Turns, then the turns between two rows, first turn first; the first pair answered:
q_735:
[-13  -9   8   0  -9  -7  11 -15   0  -3  13 -13  11 -13  -1  -7   5] |-> [ -2   5   7   3  -6 -10  12  -9  21 -11  -1  -2   1 -12   7 -18   2]
[ -2  12  10   2   5  -5  -5  -7   9 -14   0  -4  24   1   5  -9 -10] |-> [  1   6   3  12   2  -5  -9  -5   9 -13  -5   8  19   6   6  -5 -13]
[ -3 -16 -18  10 -14 -23 -27  -3 -15 -21   3   4  18  25   3  -2  -1] |-> [ -8 -10  -6  -8 -12 -21 -16 -10 -22 -21  12 -22  28  16   1  -6   8]
q_715:
[-10 -18  13 -12 -10  15  20  -6  12   7  18   8 -10 -12 -23  14   7] |-> [-15 -16  10  -9  -3  16   0  -3  -8   5  20   4   2  -3 -24  33   2]
[  4 -11   2  -6  12  10 -33  18 -12   0  -5 -26  24  -2  -7  31 -10] |-> [  7   5  17 -19  -1   3   4   4  30  -7  -4 -37  21 -26   3 -13  -3]
[  3  -6 -11   2   0   0  -1  17  -3  16  -8  14 -15   7  -1  12  -4] |-> [ -4  14  -1  -6  10  -5 -10  13 -12  -4  -4  -9  16   6   5  14  -8]
[ -3  15 -26   2  14  -6  17  25  -4   9  -5  17  -5   1  -9  17   0] |-> [ -5  27 -19  -3  21  -9  15  19  -9  -4  -1   1  16   0  -3  15  -3]
q_617:
[ -6 -26  -1  15   0  13   0  10 -21  30  22  -1 -20  -3  -7  39   3] |-> [ -1 -28  -7  36  -9   5  -5  11   3  18  11  29 -21  -1   1  25  -7]
[-1 15  6 -9  2  8  5 -8 10  9 -3  0  3  1 11 -9  5] |-> [ -1  14   6 -10   2   9   7  -6   6  12  -3  -2   0  -1   9  -6   6]
[-10  -7  -4   8 -21 -11  16 -26  19  -8  10   0  17 -15  -3  -3   7] |-> [-12  -4  -3  -2 -17  -8  18 -27   7  -1  14 -12  16 -14  -8   3  14]
[  5 -13  -7   1  -3 -10  12   4   3  -7  -4   1  -4  16  -3   6  -1] |-> [  5 -11  -4   2  -3 -14  11   2   5 -13  -4   1   2  15   1   2  -3]
q_178:
[  2   4   1  14   3  -6 -10   3   7 -18 -10  12  14  11  12  -4 -10] |-> [  2  -2  -4   3  12   4 -13  15 -17   2 -10   4  -5  16   2  16  -3]
[-14  18  15  -4   4   6  -2  -3  19 -15  13 -26  38 -15  16 -19  -3] |-> [  5  33  -3   6  20   9 -20  24  25 -15 -18   4  13   5  22  -8 -13]
[ -2  17   4 -11   8   0  -1  -2   6 -20 -14 -15   8   9  12   0   2] |-> [  1  16   0 -14  11   3  -3   4  -2 -14 -17 -14   1  13  10   8   4]
[-15  -1  14   2 -19   1   2  -8   7 -11   6   4  13 -13   3 -14   6] |-> [  1   9   2  10  -7   6 -11  10  12 -11 -15  25  -4  -1   6  -7   0]
q_24:
[-10   5  15 -18   8   2  -5  -2 -18   1  17 -30  21  -3   3   7   6] |-> [ 13  -1  -7  -5   6  10  -5  22  -1  23 -10  14 -30   9   1   8   8]
[  5  16   6 -23  12   4   7   6  -9   9  -1 -22  -4  -4   0   1   7] |-> [ 12  -6 -10  12  -3  -3  -6   6  12   8 -12  27 -15   3   3  -4  -5]
[ -2   7   4   0   7   2 -13   5  -8  -5  -2  -5  11   2   2   9  -5] |-> [  4   6  -2   0   9   4 -12  12  -7   0  -8   2  -2   5   1  10  -4]

(2 to 3 turns a pair)
[ 15  -6  -8 -15 -14   3  23   4  14  31 -18  15 -27  -9 -11 -16  15] |-> [ -1   6  11  -9 -20 -12  16 -22  21  -9  -3  -7  32 -18   3 -31   2] => q_617 q_24
[  7   8  -1   9 -12  -6 -15  15   4   6 -15  25 -24  -5   6 -17   0] |-> [  0  20   4   5   0  -6 -35  14 -20  -7 -12   7   5   4   9   2  -8] => q_715 q_617
[ -6   3  19  16   2 -17  -2  -9  16 -31   5  -2  23  -1   4 -24 -10] |-> [  8  18  12  13  13 -14  -3   5  25 -28 -12   8   3   6   8 -24 -12] => q_715 q_24 q_178
[ -1   2   0 -10   6   0   2  -6 -13   1  12 -18   7  -2  -3   0   3] |-> [  9  -5 -13   3   7   2  -7   5  -9   9  -1   8 -14   7  -5   6  -2] => q_715 q_735 q_715
[-18 -45   1   9 -21   2   2 -19 -14  16  20  -7   4 -12 -10   1   0] |-> [  3 -17  -1 -12 -10   7  27   0  13  28   0  -7 -37 -19  -5 -19  11] => q_617 q_735 q_24
[-13  17   2  -9  -5   8 -10   8 -18  -1  -1 -14  14  19  -1  29  -8] |-> [ -3  -1  -4  -4 -23   8  21   8  12  23  -5  13 -26   6  -7   4   2] => q_715 q_715
[-14 -42  11  21 -32 -17   4 -23  13   3  27  12  26 -13   7  -9 -13] |-> [  0 -25   5 -25  -8   7  23   9 -15  48  17 -16 -30 -11 -11  11  14] => q_617 q_617 q_24
[-15 -37  -2  14 -20  -1   0 -20   4  -2   4  22   1  -5   6 -11  -5] |-> [-19 -42   0   4 -17   3   0 -20 -12   9  14   8   0  -6  -1  -1   1] => q_735 q_715
[ -4  21   2 -10  11  13   6  17   9   7   2  -3  -7  -5   4   6   3] |-> [ -1  16  -4  -2   8  12   4  18  16   7  -2  10 -12  -3   6   4  -1] => q_715 q_617
[-14 -18   3  11 -15  -7  11 -11  -3   1   7   1  11  -4   3   2   4] |-> [  5   0  -8   8  -3  -2  11  11   8   7 -15  14 -19   4   7   2   5] => q_24 q_735 q_735
[ -1   4   4 -13  -3   4  19   0   5  13   8 -14 -12 -13  -1 -11   5] |-> [  3 -13 -10  11  -9   4   3   6   3  16   1  15 -22  -2   0   2  -4] => q_735 q_735
[  0  -6   2 -23   5  26  16   6 -25  25  12  -9 -23  -3 -15  28  13] |-> [  7 -25 -10  11  -8  20   5   7  -3  21   2  38 -31   5  -9  24   2] => q_735 q_24 q_178
